A state moves one step at a time under one of 8 hidden systems, and each row is a state written as 18 numbers. Each run below is a few steps of one system.
nasi, trace 1, 9 rows:
[[ 34 -24  -2   7  27 -39 -23  14 -17   4  19 -36  43  -8   2  27  -5  -4]
 [-67  31 -19   7   4   0  19 -10  -1 -28  21   0  -4  13  24   3  10 -20]
 [-15 -24  36  -8   9   5 -17  39 -30  -3 -20  11   5  -2 -27  24 -44  15]
 [ 28  49  -9  16  41  -2   5  -2 -17   2   9  -6 -37  -3  39  15  16  11]
 [-31   1  30 -17 -39  39  24  -5   9  10 -21  36 -23  10 -19  -4  -5  21]
 [ 72 -21   3  -6  18  -2 -25 -15  -2  27 -11 -11  -5 -30  -1  10   6  13]
 [-20  28 -14 -13 -35  -1  22 -34  33   3  16  -8   0   0  25 -33  34   5]
 [ -5 -53   1   0 -22 -11 -35  -2  14   9  -9  10  37 -15 -39   2 -22   2]
 [  9  27 -36  17  30 -30 -14  -5 -10 -12  22 -38  13 -10  33 -30   5 -18]]
Tulig, trace 2:
[[-31   4   1 -11 -35  20   1 -19  40 -23 -16  42 -29  18 -16 -17   9 -20]
 [ 33 -14  24 -35 -26  -4 -19   3  15  21 -27  -8  -3 -27 -14 -45 -12  25]
 [ 15  36 -22  31 -25 -14  -9   0  36   3  14  12   3  31   8 -49  12   2]
 [-30 -35  11  -9 -44   5   2  22   6   6  -7   1  40  19 -31 -30 -25  -9]
 [ 52   3 -12  13  15 -20   0  38 -16  18   7 -38  22   8  10 -40  -2  -7]
 [-32   2 -12  13  -9   1  29  36   3 -11  19   8  11  57  -2   8  13 -41]
 [ 21 -49  14 -36  18   9   3  30 -25   8 -18 -25   3  -3 -11   9  -6 -38]
 [ 27  35  -9  -7  30  -6  23  15   3 -21   3  -6 -39  21  25  -2  34 -32]
 [-27 -28  21 -46 -18  17   1   4  27  -8 -16  29 -26  14 -15  27  16 -30]]
mabo, trace 3:
[[  4 -32  -6   9 -33   6  24 -12  31  29  17  17  27  19 -22  31  33   4]
 [  4 -21  -5 -21   6   2 -49 -28 -12   0   1 -29  12  -5  26 -14 -19 -52]
 [-23  21  12 -16  -7 -34  45  23   0 -26  26 -25  30  20   7   5  20   6]
 [-31 -21 -21  21  18 -10 -48  14  15  23  16  28   2  -3  -1  46  -2  -3]
 [-17  38   7 -15  18   3  -8  29 -21 -26 -12  -9 -32  14  25 -39 -21 -27]
 [  8  -2   0   8   4 -10  39  41  24  -8  -8  33 -17  12 -36  28  33  22]
 [ 18 -18 -16  -5   5  36 -38  -7   8  46 -16  13 -36  -9  14 -16   0 -25]
 [ 25  16  30 -39 -29  -8  35 -10  14 -36 -11 -14  -4  20  -5 -31  14 -13]
 [ 14 -43 -21  -1  -7 -19  -6  -4  30  39  15  -3  30 -23 -14  26  32  12]]
reg, trace 4 (9 x 18):
[[ 37  -7  -5  10   2  -5  29 -50 -19  -9  -1 -29  27 -38  -8   0   7  30]
 [-44  12  13 -16  -7  -5  26  12 -11  31  23 -19  18 -18  22  15   9  48]
 [  3 -24  26   5   9   4 -10 -30 -42 -10  -2 -10  29 -16 -10  49 -34  13]
 [-13  29   1  -7  21  -4  10 -11 -26  -6 -10 -22 -12 -55  14 -20  -9  47]
 [-15  10  42   4  -1  17   4  18 -24  20  -1  23  -9  10  -2  46 -24  44]
 [ 33   1   9  11  -1  28  -7 -62 -21   4 -23  -1 -11 -38  -1  -4 -19  25]
 [ -1  20  34 -25 -22  11  44  12  -1  26  -5  -3 -11  -9   4 -11  11  56]
 [ 22 -20  22  17 -24   7 -11 -42   0  29   8  11  29  -4 -10  43  -6  35]
 [-10  -1   8 -23 -24   1  21 -33 -14   4  -5 -38  26 -41   5 -37  -7  29]]
pul, trace 5 (9 x 18):
[[ 29  38 -11  61  13   9 -13   9 -16  11   5  17  -7  22   8 -12 -19  19]
 [-24 -21 -26  19  16  48  49   5 -25   2 -18  14 -16 -13 -26   9   5  -7]
 [ 58  -9  33 -11  -8   7  40  24 -25  11  -6 -25  16  26  -5  -2   0   4]
 [ 14   0 -10   2 -14   2  28 -57  16 -21  18   1   6  20   6  30  38 -28]
 [-32 -33  26 -56 -17 -23   1  -2   3 -10   3 -28  30 -20  -6  12  -1  -1]
 [ 17  36  11   3   5 -45 -49 -23  11 -12  27 -15  13   3  34   0  -7  11]
 [-76   7 -21   7  11   4 -24  -6   5   0   6  22 -15 -32   5  11  -9  16]
 [ 17   9  18  10  19   5 -26  39 -33  24 -19  -3  -8 -14   0 -17 -43  36]
 [ 19  31 -25  45  14  34  27 -13  -4  10  -5  26 -38   6   6  -2  17  12]]
Fovon, trace 6, 9 rows:
[[-29  13 -16 -16 -11  -3   9  -6  -6 -28 -10 -26   6 -17   6 -69 -14 -17]
 [ -8 -11   6  13  13 -34 -14  69   6   0   3  13  16   9 -28  15 -13  19]
 [  2  18 -42  21  15  27 -11   7   7  19  -6  11 -38   6  21 -38  11 -33]
 [  2  -7  27  -5  -1  17  50  33 -33 -34 -24   2   0  24 -31   1 -20  -7]
 [ 30 -14 -14  -5  18  -1   0  16  30  29   7  17 -30   9   4  39  50 -13]
 [-16   4  21 -45 -21  26  20 -26 -14 -20  -7 -20  -9  17  22 -23  -4 -44]
 [  8 -31  15 -32  13 -46  -9  20  17 -26  -2  -4  13 -19 -26  40  13   6]
 [-22  20 -16 -27  -8  -5 -31  -1  27  28   9 -10 -20 -15  39 -42  15  -8]
 [-22  -4  23  -2  -4 -13 -20  20 -14 -49 -22   8  12   6 -30 -18 -49  -8]]
timi, trace 7, 9 rows:
[[ 16 -24  17   4 -25  -3   2 -47  12   6  -1  12  25 -22 -27  36   4  40]
 [ -6  -3 -20  -8   4  12  -6 -37   3  49  22 -21   2 -36  38  10  27  17]
 [-17   8  -9   5 -11 -21   0 -49 -13 -29  12 -34  43 -28   7 -21 -14  13]
 [-27   1 -29  14  30 -32  -8  31  -1  12  12 -13  14 -46  -3  -2   4  38]
 [-31  42   3  19   6  13   5  18 -40   5   4 -15   2   1  25 -37 -36  20]
 [ -3  -4   1  48   5   5  10  22 -23 -12 -12  25  15   0 -43  12 -32  36]
 [ -6   0  15   5  -1  47  33  20 -24  55  -5  10 -19   1   7  16   2  30]
 [  9  -2  23  19 -18  27  20 -55 -26  -6   7   7  21  18  -2  39 -15   9]
 [ -9 -32 -16  -9  13  11  22 -31   3  17   0  -1  -2 -48 -10  43  30  19]]
Tulig, trace 8, 9 rows:
[[ 54 -43 -11   8  18 -12 -36 -11   4  -1 -12  -1  11 -11 -22  18  -4 -28]
 [-34  41 -11  -7   4  16  50   0 -15 -18   4 -18 -18   0  25 -34  13  -7]
 [ 13 -25  38 -25 -12 -20 -32  18  24  16   4  20   7  18 -14  51   0   8]
 [  6   2 -48  17  23  16  -3 -28  -7 -14 -15 -10 -20 -31   5 -44   5 -33]
 [-27  28  51 -28 -25  -9  19  29   4  -6   3  12  -7  24   3  10  -4  35]
 [ 37 -42 -36  19   9  -3 -40 -15  25  23  -6  11   4 -19 -18   2  10 -16]
 [-30  41  13  -2 -13  25  36  -1 -28 -21  -8 -11  -8  12  17 -45 -21   2]
 [ 33 -29  17  -5 -11 -35 -13  23  30  16   9  10  25   9 -26  36  17  23]
 [-11   1 -43  19   7  34   0 -25 -18   8   0 -17  -5  -4  22 -41  -3 -43]]
mabo, trace 9, 9 rows:
[[-40 -10   8 -17 -14  33 -22   0  -9  -3 -34  19 -24 -18 -12 -38 -38  -7]
 [ 71  14  19  12   7 -16  31  24 -12 -11  -9 -11   6  14 -16  -5   5  22]
 [-19 -19 -43  26 -18  34   9 -41  20  31   3  17  -2 -17  -5  -7  21  -2]
 [ 15 -19  46 -34 -20   8 -13 -16 -30 -19 -17 -22  19  14  -3  -9 -40 -24]
 [ 18  13 -26  23  19 -30  36 -12  -1  -3  31 -29  29  -8  11  21  37  17]
 [-70 -13   3  -6 -17  23 -34 -19  -4  16   6  18   4  -3  10  18 -29  -6]
 [ 29  28  26  -5  36 -34  -7  23 -30 -47  -7 -19  -4   4   5   4 -22  -1]
 [-36  12 -33  28   9  15  33  14  12  25   9  24 -18 -17  -5  15  30  34]
 [ 11  -7  34 -14  -5  30 -43  -8 -10  -3 -32  28 -31   9  -7   0 -40 -13]]
timi, trace 10 (9 x 18):
[[ 32 -14  -5 -10   9 -24  -2  26  -2 -21   5 -26  17  34   1 -16   5 -59]
 [-11   3 -15  -9   6 -19  23  49  24 -28   1   8 -12  35 -11  -7  29 -43]
 [ -5 -10  19 -32   8   1 -15  40  -5 -18  -9   3 -15  41   0   5 -12 -57]
 [ 40   5   5  -7  16  -3   8  18  14 -39 -19  20 -38  32 -14   9  16 -39]
 [ -4 -10  25 -42 -21   6 -11  12  36  -9 -15  30 -35  29  -7   5  14 -35]
 [ 53 -12  12 -24   0  -7 -36 -16  21 -10  -9   4 -21  22   6   6  10 -47]
 [ 20  -5 -10 -28 -22 -18  -4  -8  54 -16  -7  11 -19   8  -8 -26  38 -32]
 [ 12 -14   4 -35 -15 -29 -47  14  33   4   8 -12   8  18  12 -21   6 -42]
 [ 33   6 -30   5   6 -23  -9  21  24 -20   0 -10  -1  21   0 -42  19 -46]]
pul, trace 11, 9 rows:
[[ 69 -31  -4  -3  19   6   4 -17  -1  31  -5 -12  -3 -21  -4  29  26   4]
 [-21  18  21 -36 -46  19  34 -31  14  -4   0  -4  -7  14  15 -29  14  -2]
 [ 22 -29   9   1 -12 -40 -25 -19  24 -22  -3   7  32 -20 -37  23  -3  20]
 [-23  14 -30  -5  -3  -9 -16 -14   4  21  22 -36  14 -23  41 -48   8  -6]
 [-41  16  10  31 -11 -15 -13  21  -3 -31   1  29  16  16 -28   2 -37  26]
 [ 20 -13 -40  30  49   8 -11  11 -32  26   0 -21   0 -31  10   2  -3  -7]
 [-23  35  22   4 -12  32  50  27 -23  -3  -1   9 -18  39   9  -8  -6   6]
 [ 48 -38   7  10  19   9   8 -14 -12  -3 -10   9   4  -3 -28  58   8  -6]
 [  1  11  11 -49 -12  12  37 -20  -3  10   5 -37 -10  -3  36 -19  29 -16]]
Fovon, trace 12, 9 rows:
[[-28   2 -18   1  22 -40 -25  -9   7 -23   3  -9  10 -58  -8   3  -4  34]
 [-22  26   5  13  -6   6 -36  23 -10  40   2   2  -3 -11  22 -34 -31  40]
 [ 14  19  -6  53  12  13 -18  -7 -12 -29 -21  37 -17   7 -25  -2 -36  10]
 [ 23  -4 -10  27 -10  38  47   4   0  35 -14  18 -13  -6 -22  -8  17  34]
 [ 33  -1  25  12 -28  23  13 -23  -5  10  14  11  12  58   6  31   3 -19]
 [ 10 -28 -19  -8  -1  -2  33 -53   5 -20   9 -16  23 -17  -8  24  33 -20]
 [-13  -3  19 -33 -13 -25   4   1  -8  26  32 -45  40  -3  33   9   9  13]
 [-32  11 -16   7  25 -30 -53 -23  -5 -28  20  -9  11 -16  22  15 -17 -13]
 [-25   9 -11   5  22  -1  -3  15 -27  10 -14 -17  -2 -55   0 -32 -25  43]]
reg, trace 13:
[[-20   8 -36  13  26   5   6 -47 -10   3  14 -14  -3 -46  23  17  19  12]
 [-22  -8  40 -43  14  14  23  31 -41  14  -2 -23  -5   0  17  28  -9  -1]
 [ 32  10  10   5  31 -17 -28 -42  -5 -23  -6   8 -18 -30   3  44  -3  22]
 [-37  12  25 -43 -10  20 -13   7  -2  27 -16   1 -32 -27  18 -22 -13  26]
 [ 52  -4  47   2 -12  -6 -13  -1   0  -8 -18  20  -1  14 -28  26 -23  28]
 [ -9  18 -12   8 -32  10 -13 -40  26  20  -4  10  -7 -32   7 -46   1  38]
 [  2 -19  34  -5 -39  13  35  27  -8  18  -6  -1  33  31 -27  -4 -13  22]
 [ 24   1 -29  46  -6 -12   3 -48   3  -2  15  -9  38 -20  -7  -4   6  26]
 [-59  -3   0 -14 -15  14  44  17 -25  17  14 -26  27  -1  10 -15  -2   9]]
nasi, trace 14, 9 rows:
[[ 54   8  29  -2 -12  -9   0 -59   1 -30   2  -1  10  16   1  29   4  -3]
 [-36 -27 -30 -33   5  -2  26  12  24   8  -7  -6 -11 -42  -9 -11  39  -3]
 [  6  -4  31 -14 -22 -18 -51   0   2  25  23 -14  33  28  25   8 -24  -7]
 [-23  19 -28  16  23 -23  -5 -27  13 -62  -5  15 -14 -28 -15   1   7  -3]
 [-26  -1   5  -6  -5   5  -9  72  -6  37  -2  -2  -1   9   0 -33 -19  10]
 [ 44  29   5  46   8   4 -16 -32 -10 -25   4  21  -7  33   3  23 -14  -6]
 [-17  -8 -16 -15   2  28  55  20  -3  -6 -31   2 -28 -21 -24 -35  17  -5]
 [ 52 -17  29  -2 -17   0  -7   9  -3  45  16 -11  26  34  10  25   3   4]
 [-14  -1 -26  -8   5   5  16 -60  12 -41  -2   0 -13 -19   2  11  27 -31]]
mubob, trace 15, 9 rows:
[[-27  33  12   1 -27   9  50  -2  13 -20  -8  23 -17   5 -15 -13  14  40]
 [ 37 -29  15  30 -18  14 -10  -5  -3  36   1  20  25  16 -24  30 -15  24]
 [ 11   7 -17   4 -13  21  43 -60 -11  -6  -1 -26   8 -23  10 -28  17   4]
 [  0 -19  33 -26 -15 -37  16   4  10  -7  14  -9  34  -2 -16  46  14  31]
 [  2 -15 -30  23  34  10 -10 -16 -37  31  17 -32  21 -31  23  15  -6  -2]
 [-52  33  17 -15   7 -13  33  -2 -20 -50   6 -10  -1  -2   7  10  -3   9]
 [  7 -12   6  29  31   2 -10  43 -22  22  -5  19  -7  -7 -19  42 -16  32]
 [-24  36  -5  21  -6  50  23 -34 -23   4  -4  12 -28   5  22 -15 -10   6]
 [ 23  -5  41  -4 -17  -5  18  -5   8 -29 -22  30  -5   6 -44  28  -8  34]]
mubob, trace 16:
[[ 46  -3 -15  17 -13  -3 -15 -52  36  17  13  13  -2   0   6  20  35  -2]
 [-23 -36   7 -44 -27  -6  -7 -38   7  -8  -7 -24  30 -35  -8 -18  -6  -6]
 [ 27  16  -2   0  20 -56 -19  18  -2   2  26 -38  30 -15  22  -4   6  23]
 [-69  -4 -45  23  17  -5  -7   5   1 -11  22   4  11  -6   7  11   3 -24]
 [-18   8  24   0   7   4  13  54 -41 -17 -15 -10   6  19 -11 -23 -43   1]
 [ 20  27 -21  39  19  16  28  28   6  10   3  30 -34  28  -1  11  25   1]
 [-15 -24  25 -19 -34  54  18 -18  -2   7 -23  27 -16  24 -17   9  -9 -25]
 [ 84   2  26 -19   1  -3   8 -18  -1   3 -17 -16 -13  -8   1  -6  10  12]
 [-14 -14 -13 -24  -9 -10 -14 -44  40  15  18   6  -5 -24  16  31  41  -1]]

Which system made each of these runs?
trace 17 (2 x 18):
[[-59  14 -18   0  20  -6 -35   0 -15 -22  -6  -3  -6 -33   9 -23 -32  -3]
 [ 12  11   4  17  25  -3 -18  47 -19  12 -22   8 -17 -25 -15 -18 -30  41]]
 -> Fovon
trace 18, 2 rows:
[[-26  -2 -18  31  12  -2  54  14 -11 -41  -3  14  10  -2 -40  16   5   9]
 [  0   2 -33  36  33  23  -6  11 -33  49  18 -16   4  -8  29   5  -4  -2]]
 -> reg
trace 19, 2 rows:
[[-20  30 -34  35  36 -10  15 -12 -33 -18  20 -28  16 -19  23  -3  -3   3]
 [-58   3  14   3   5  -4  31  43 -18 -19   1  17   5   9 -22  30 -13  19]]
 -> mubob
trace 20 (2 x 18):
[[-36  38  -1   2  20  -9 -20  24 -19 -32   8  -8 -11  26  28 -14 -26 -32]
 [  7  -5   2  14  21  -1   2  40  -7 -41 -36  26 -24  -2 -45  -9 -22  -5]]
 -> timi
trace 21 (2 x 18):
[[ 35  26 -13  42  12 -16  42  23  -2 -35  -2   9   0  21 -26  -8  11  11]
 [-12 -44 -24   9  -5  30  30   1 -11  39  16 -12  27  13   0  21  19 -30]]
 -> pul
trace 22:
[[  7 -10 -31  16   4   0 -45 -33   6  34  28 -14  17   0  33   7   5 -26]
 [-50  11  19 -31 -15 -18  15   4  -9 -50   6 -19  17  15   4 -17 -16 -22]]
 -> mabo
trace 23:
[[ 19   2  29 -10 -26  -7   3 -65  15 -22  -2  11   7 -11 -11  32   7  27]
 [ -4 -17   7 -12 -41  -9 -19 -48  27  30  15  -8  36 -23   3  -2   5  32]]
 -> Fovon
trace 24, 2 rows:
[[ 37   2   6 -23 -18 -10  -3  26  16  42  15 -26   9  24  27 -32  22 -15]
 [ -2  -6 -28  28 -19 -14   1  -4  18 -23  19   0  34  43 -11 -17   6 -47]]
 -> timi
trace 25, 2 rows:
[[ 20 -12  -9   9 -10  42  -7 -27 -30  39 -12 -22   5 -16  15 -41 -22  -7]
 [ 14  28  24  -7 -14 -11  67   2   1 -25   4  -2   1  22  -5  10  26  24]]
 -> reg
trace 26, 2 rows:
[[-28 -13  14 -53  -6  18  -1  -6 -18  11   4 -33  -1   6  36  -6  -2 -47]
 [ 33   9  -6  12  28 -44  -2 -11   4 -66   3  -5   6   1 -14  21   9 -13]]
 -> timi
trace 27, 2 rows:
[[ 24   4 -23  54 -16 -28  -3 -12  20 -15  18   8  40  17 -22  -9   0   9]
 [-24  -9 -44  40 -14  18  33   0  -7  32  21 -14  37   6   1 -24   9   0]]
 -> Fovon
trace 28 (2 x 18):
[[ 35   0   8 -41  -5 -13 -19 -46  29 -17  -4  -7 -22 -10  16   5  29 -27]
 [-34  20   9 -42 -23 -16 -24 -27  36 -26  -3   4 -18 -11  14 -27   7  -9]]
 -> Tulig
trace 29, 2 rows:
[[-35  14  13  22 -18  15  -9 -32 -23  26  27  -2  29  10  25  24 -24  26]
 [ 24  -4 -12  38  24   0 -18 -47 -29  -3   4 -11  21 -34  -1  23 -19  22]]
 -> Fovon
trace 30:
[[-17 -14 -22  -1   5  10   6  12  40   8 -12  45 -40 -12 -23  24  35   2]
 [ 35  -6  27 -43  -4  18 -28  14   1  27 -24  -7 -31   1  16 -29  -7 -18]]
 -> mabo
trace 31, 2 rows:
[[-22 -29  -8  17 -19 -21  14   0  -8  -7  13 -19  65 -12 -28  -8 -15  19]
 [-30  12 -21  39  17 -16  14  10 -33 -10  21 -26  42 -15   2  -9 -21  22]]
 -> reg
trace 32:
[[-12   7  -1   9  45 -25 -46   4 -11 -26  -1  11 -14 -29   1  42 -18   9]
 [-29  46   6  -1  16  13  18  33 -18   8  -8   3 -37 -11  18 -24  -7  35]]
 -> mabo
trace 33, 2 rows:
[[ 32  13 -20  -2  43 -20  13  -6 -28 -29  -5 -41   0 -38  11 -17   7  -4]
 [-65  10   6 -18   5 -14   1  31  16  10  23  15 -10   3  13  41  17  13]]
 -> mubob
